Turns in one plane each, and the order they were made in; the first pair answered:
turn tiz:
[ 2.37 -0.63  0.67 -3.42  1.92 -0.02  2.33  1.71  0.91  0.43  1.05  1.52
 -1.50 -0.73 -2.92 -1.79]  ->  [-3.36 -0.89 -1.49 -2.73 -0.81 -1.10 -3.34 -0.16  1.45  1.89  0.50 -1.87
  1.25 -1.06  0.41 -0.48]
[ 0.09 -0.50 -0.41  1.55 -3.43  1.04 -1.24  1.74 -0.19 -0.21  1.53 -2.41
 -2.98  0.90  0.85  0.55]  ->  [ 1.94  0.18  0.39  0.81 -1.50  1.26  0.77  2.79 -0.81 -0.12  2.66 -1.05
 -3.27  1.04 -0.29  0.45]
[-0.43  0.45  0.30 -0.64  2.82  1.61  1.36  0.73  2.95 -1.94 -1.02  0.77
  1.78  1.01 -0.65  0.67]  ->  [-1.96  0.77 -0.38 -0.60  2.27  1.07 -0.31  0.28  2.68 -1.09 -0.50 -0.49
  2.63  0.60  0.05  1.20]
[-0.10 -0.17 -2.05 -0.47 -0.21  0.85 -0.64  0.37  1.94 -0.50  0.67 -1.03
 -0.40  1.39 -1.35  0.42]  ->  [-0.06 -0.65 -1.94  0.08 -0.58  0.83  0.10  0.38  1.42 -1.12 -0.03 -0.72
 -0.41  1.55 -1.01  0.49]
turn sevel:
[ 2.13 -0.62  3.13 -2.05 -2.17 -0.81  1.77 -0.04 -4.35  2.27  1.08  1.30
 -2.98 -0.84 -2.28 -1.23]  ->  [ 2.44  0.65  4.86 -0.82 -1.27 -0.87  1.32 -0.25 -3.33  0.23  1.32  2.82
 -1.97 -0.43 -0.85 -1.23]
[-0.23  1.04  1.65 -2.43  1.63 -1.84 -1.35 -0.29 -2.56  1.47  2.20  2.00
 -0.41 -0.30 -1.65 -0.35]  ->  [-0.59  0.85  0.82 -2.50  1.02 -1.83 -1.14 -0.20 -3.22  1.96  2.21  1.00
 -0.96 -0.64 -2.02 -0.30]
[ 0.99 -0.15 -0.08 -0.02 -1.24  0.00 -0.14  0.47 -0.48  0.13 -0.32 -0.79
 -1.23 -0.54  0.32 -0.83]  ->  [ 0.68  1.20  0.73  0.58 -1.17 -0.26 -0.26 -0.16 -0.24 -0.96  0.17  0.27
 -0.68 -0.27  1.11 -0.82]
[ 0.19  0.61  0.18  0.28  0.86 -0.03  1.05  1.14 -0.22 -0.43  0.80 -0.52
 -0.33 -0.41 -0.75 -0.12]  ->  [ 0.24  0.55  0.01  0.40  1.15  0.01  1.15  1.18  0.17  0.10  0.83 -0.15
 -0.09 -0.49 -0.79 -0.18]
turn meba:
[ 0.08 -1.82  0.06  1.17 -3.35  0.19  0.23  0.84 -0.85 -1.61 -0.66 -0.25
 -1.71 -1.13  1.14 -0.01]  ->  [-1.02 -0.42  0.13  1.61 -3.43  0.35 -0.92  0.89 -0.56 -1.46  0.63 -0.66
 -0.50 -1.11  1.95  0.47]
[-1.92 -1.36 -1.68  0.54 -0.80  1.65 -1.22  1.73 -0.29 -0.16 -1.36 -2.35
  0.57  0.61  2.05 -0.61]  ->  [-1.98 -0.89 -1.97  0.50  0.08  1.61 -1.14  1.25  0.92 -0.55 -1.74 -1.80
  1.52  0.30  2.05 -0.18]
[ 1.49 -2.01 -0.98  1.31  0.71 -0.43  2.30  1.42  0.46 -1.00 -2.83 -0.28
 -0.23  1.22 -1.22 -0.98]  ->  [ 0.58 -1.19 -0.50  1.83 -1.15 -0.05  1.60  2.88 -0.56  0.14 -0.63 -2.38
 -0.86  1.31 -0.40 -1.17]
[-1.74  1.13  0.70  0.79  0.11 -0.07 -3.26 -0.46  0.94 -0.98  0.79 -1.44
  1.58  0.02  2.46  1.05]  ->  [-0.61 -0.27  0.56 -0.47  1.77  0.08 -1.85 -1.58  2.01 -2.01 -2.39  1.01
  1.78 -0.57  1.63  0.67]

(2 to 3 turns a pair)
[-1.47 -0.67 -0.21 -0.26  0.33 -0.83 -1.33 -0.94  2.14  0.10 -1.80  0.13
  2.10 -0.37  2.42  0.64]  ->  [-0.78  0.83  0.05 -1.18  2.72 -1.00 -1.00 -0.42  1.41  1.31  0.66  0.70
  2.27 -1.13  1.03  1.17]
tiz tiz
[-1.06  0.06 -1.89 -0.38  2.41 -0.15 -0.67 -1.60  0.86 -0.49 -0.62 -0.81
  1.80 -0.89 -0.08  1.46]  ->  [ 1.56 -0.78 -1.03 -1.20  2.23  0.42  2.17 -0.13 -0.46 -0.20 -0.29  0.05
 -1.36 -0.34 -2.14  0.58]
tiz tiz meba
[ 0.66 -2.03 -1.70 -1.53  0.64  1.97  1.35  1.89 -1.73  1.38  1.26 -2.15
 -1.83 -0.56 -1.97 -0.84]  ->  [ 0.87 -2.83 -1.30  0.65 -0.53  2.54  1.56  1.11 -0.45 -1.87 -1.92 -0.85
 -1.46  0.80  0.35 -1.25]
tiz meba tiz
[ 0.61 -0.43 -0.49 -1.10  4.17 -0.23  0.27 -0.79  1.31 -1.25 -1.11  2.30
  1.67 -0.80 -0.32  0.21]  ->  [-1.06  1.59 -0.37  0.38 -0.27 -0.16 -1.18  1.70 -0.82  1.33  3.38 -2.12
 -1.00  0.62  0.69 -0.03]
meba meba meba
[-2.06  0.99 -1.37  0.85  0.83  1.82 -1.04  0.70  2.44 -1.17  0.88 -2.68
  0.79  0.91  2.94  1.31]  ->  [ 0.02 -0.05 -2.35 -2.60  4.07  0.71  0.65  0.34  1.75  0.64  0.87 -0.59
  0.24 -0.55 -1.07  0.93]
meba meba tiz
[-1.31  1.88  0.80 -0.11  1.70  0.04 -1.23  0.70 -1.94  1.49  2.59 -1.43
  0.36 -1.83  0.12  0.64]  ->  [-0.43 -1.79  0.81  1.02 -0.26  0.71  0.31 -1.22 -0.60 -1.81 -3.53  0.30
 -0.16 -0.68  1.40 -0.90]
meba tiz meba
